arr =
[[34, 34, 19, 30, 176, 47, 47, 77, 45, 123, 25, 40, 40, 40],
 [36, 36, 36, 27, 192, 42, 45, 83, 49, 88, 17, 39, 39, 35],
 [34, 34, 14, 34, 158, 47, 50, 79, 45, 138, 43, 42, 41, 42],
 [35, 36, 28, 23, 222, 46, 46, 85, 48, 109, 3, 40, 40, 36]]
arr[-4,-14] = 34
arr[-1,8] = 48
arr[-3,10] = 17
arr[1,2] = 36
arr[0,13] = 40
arr[-1,3] = 23
arr[1] = [36, 36, 36, 27, 192, 42, 45, 83, 49, 88, 17, 39, 39, 35]
arr[-2,-1] = 42
arr[0] = [34, 34, 19, 30, 176, 47, 47, 77, 45, 123, 25, 40, 40, 40]
arr[-2,7] = 79
arr[0,9] = 123
arr[-3,-2] = 39
arr[-4,12] = 40
arr[3,12] = 40
arr[0,-11] = 30
arr[2,6] = 50
arr[-1] = [35, 36, 28, 23, 222, 46, 46, 85, 48, 109, 3, 40, 40, 36]
arr[1,13] = 35
arr[-3,-8] = 45
arr[-4,-12] = 19
arr[2,-14] = 34
arr[:, -14] = [34, 36, 34, 35]

A =
[[5 7 5 4 5 6 5 5 5 6]
 [6 3 6 7 5 7 5 5 3 6]
 [5 4 5 6 5 3 5 4 2 6]
 [5 8 4 5 5 5 5 5 5 4]
 [5 5 5 6 5 4 5 4 5 5]
 [5 7 6 4 5 6 5 5 5 4]
 [5 6 6 6 6 5 5 7 6 5]
 [5 5 5 6 6 5 5 5 5 6]
 [5 2 6 5 5 4 5 5 5 5]
 [5 3 6 6 5 5 4 5 5 6]
 [5 5 5 7 5 6 5 5 5 5]
 [5 5 5 6 4 5 5 4 6 5]
 [5 5 6 5 5 6 5 6 4 5]
 [5 6 5 6 5 9 6 7 6 5]
 [6 8 5 6 5 4 5 4 6 5]]
Rows and columns are counted from 0.
row 0 col 0: 5
row 1 col 2: 6
row 8 col 5: 4
row 6 col 1: 6
row 7 col 9: 6
row 6 col 5: 5
row 14 col 3: 6
row 3 col 5: 5
row 13 col 9: 5
row 4 col 8: 5
row 0 col 1: 7
row 7 col 5: 5
row 7 col 0: 5
row 11 col 2: 5
row 12 col 5: 6
row 4 col 1: 5
row 14 col 7: 4
row 3 col 9: 4
row 12 col 8: 4
row 5 col 5: 6
row 6 col 8: 6
row 3 col 6: 5
row 5 col 7: 5
row 4 col 9: 5
row 1 col 0: 6
row 13 col 6: 6
row 0 col 3: 4
row 2 col 5: 3
row 5 col 6: 5
row 13 col 1: 6
row 10 col 4: 5
row 14 col 0: 6
row 9 col 9: 6
row 13 col 2: 5
row 14 col 8: 6

x =
[[-1.915  0.338 -1.332  0.020 -2.500 -2.138 -1.172 -0.030]
 [-0.075 -2.192  1.701  1.864 -1.060  1.799  0.158 -0.326]
 [ 2.109  0.297 -2.293  0.807  0.799  1.550 -1.787 -0.741]
 [ 0.760  2.346  0.340 -2.200  0.698  1.314  0.586  1.650]]
x[0][0] => -1.915
x[:, 6] => [-1.172, 0.158, -1.787, 0.586]
x[:, 4] => [-2.500, -1.060, 0.799, 0.698]
x[1][0] => -0.075
x[2][2] => -2.293
x[2] => [2.109, 0.297, -2.293, 0.807, 0.799, 1.550, -1.787, -0.741]
x[3][5] => 1.314
x[3][3] => -2.200
x[1][4] => -1.060
x[:, 3] => [0.020, 1.864, 0.807, -2.200]
x[0][5] => -2.138
x[0][3] => 0.020
x[2][7] => -0.741
x[:, 1] => [0.338, -2.192, 0.297, 2.346]
x[1][1] => -2.192
x[2][3] => 0.807
x[1][5] => 1.799
x[0][1] => 0.338
x[1][2] => 1.701

W =
[[  6.90   1.43  11.95  -3.43  21.04  27.77  13.03  17.68  13.00]
 [  4.34  17.47  17.68   8.83  25.43   5.23  20.16   8.43   9.67]
 [ 25.68  20.98   5.88  19.71  22.36  16.22  -3.54   5.23   5.04]
 [  9.09   5.18  27.40  28.13   5.33  12.14  12.97   4.55  25.83]
 [ 15.35  19.56  10.47  18.82  12.67   2.68  12.38   2.08  28.93]
 [ 11.21  -3.24  23.56  18.00  11.77  23.79  15.46  15.08  19.35]
 [ 14.08  11.68  -4.53  24.54   7.70  30.36  -9.31  10.86 -19.73]
 [ 13.75   7.92  30.68  29.75   2.12  22.61  19.01  12.74  23.28]
 [ 12.91  10.30  15.96  12.56   7.90  11.72  14.10   4.24  20.04]
 [ 24.11   2.05  22.83  18.71   1.01  23.38  22.72  -1.61  29.91]
 [ 17.80   8.77   4.31  13.69  16.94  23.91  -4.05   1.18  10.09]
 [  3.90  23.28  11.02   5.51   6.19  10.86   7.85  14.90   9.91]
 [  7.28   2.75   7.19  12.89  20.93  14.72  12.87  17.56 -12.42]
 [  7.36  17.89   1.10   9.50  16.36  12.11  25.76  12.91  19.29]]
W[-14][0] = 6.90
W[1][8] = 9.67
W[:, -7] = [11.95, 17.68, 5.88, 27.40, 10.47, 23.56, -4.53, 30.68, 15.96, 22.83, 4.31, 11.02, 7.19, 1.10]
W[-6][-6] = 12.56
W[-7][4] = 2.12
W[-13][-8] = 17.47
W[-14][-2] = 17.68
W[10] = [17.80, 8.77, 4.31, 13.69, 16.94, 23.91, -4.05, 1.18, 10.09]
W[:, 5] = [27.77, 5.23, 16.22, 12.14, 2.68, 23.79, 30.36, 22.61, 11.72, 23.38, 23.91, 10.86, 14.72, 12.11]
W[7][-4] = 22.61
W[-4][-1] = 10.09
W[-4][-2] = 1.18
W[-7][-7] = 30.68
W[11][-2] = 14.90
W[-10][-5] = 12.67
W[:, -5] = [21.04, 25.43, 22.36, 5.33, 12.67, 11.77, 7.70, 2.12, 7.90, 1.01, 16.94, 6.19, 20.93, 16.36]
W[:, -6] = [-3.43, 8.83, 19.71, 28.13, 18.82, 18.00, 24.54, 29.75, 12.56, 18.71, 13.69, 5.51, 12.89, 9.50]
W[-12][-1] = 5.04
W[0][2] = 11.95
W[5][-3] = 15.46
W[8][-2] = 4.24
W[-10][6] = 12.38
W[-3][8] = 9.91
W[:, -9] = [6.90, 4.34, 25.68, 9.09, 15.35, 11.21, 14.08, 13.75, 12.91, 24.11, 17.80, 3.90, 7.28, 7.36]
W[-11][0] = 9.09
W[8] = [12.91, 10.30, 15.96, 12.56, 7.90, 11.72, 14.10, 4.24, 20.04]
W[8][6] = 14.10
W[3][-7] = 27.40
W[:, 7] = [17.68, 8.43, 5.23, 4.55, 2.08, 15.08, 10.86, 12.74, 4.24, -1.61, 1.18, 14.90, 17.56, 12.91]
W[-7][-9] = 13.75
W[9] = [24.11, 2.05, 22.83, 18.71, 1.01, 23.38, 22.72, -1.61, 29.91]
W[-12][0] = 25.68
W[:, -1] = [13.00, 9.67, 5.04, 25.83, 28.93, 19.35, -19.73, 23.28, 20.04, 29.91, 10.09, 9.91, -12.42, 19.29]
W[-7] = [13.75, 7.92, 30.68, 29.75, 2.12, 22.61, 19.01, 12.74, 23.28]

X = [ 281 -755 -616  674  430]
X[0]: 281
X[1]: -755
X[2]: -616

m =
[[ 5.88  1.52  2.96  1.73]
 [ 5.70  0.85  3.22  1.72]
 [ 2.58 -1.00  1.02  2.05]
 [ 0.53  1.49  0.66 -1.05]
 [ 2.77 -1.20  2.91  0.53]]
Rows and columns are counted from 0.
(0, 0) = 5.88
(1, 3) = 1.72
(4, 2) = 2.91
(2, 1) = -1.00
(4, 3) = 0.53
(1, 2) = 3.22
(4, 1) = -1.20
(3, 2) = 0.66
(0, 3) = 1.73
(0, 1) = 1.52
(4, 0) = 2.77
(2, 3) = 2.05
(1, 0) = 5.70

B =
[ 4.47  5.58  4.85  2.93  0.94 -0.35 -0.83 -0.97 -1.52 -2.70 -4.08 -4.74
 -3.86 -1.44  1.84]
B[0] -> 4.47
B[8] -> -1.52
B[-6] -> -2.70
B[-13] -> 4.85
B[11] -> -4.74
B[-5] -> -4.08
B[14] -> 1.84
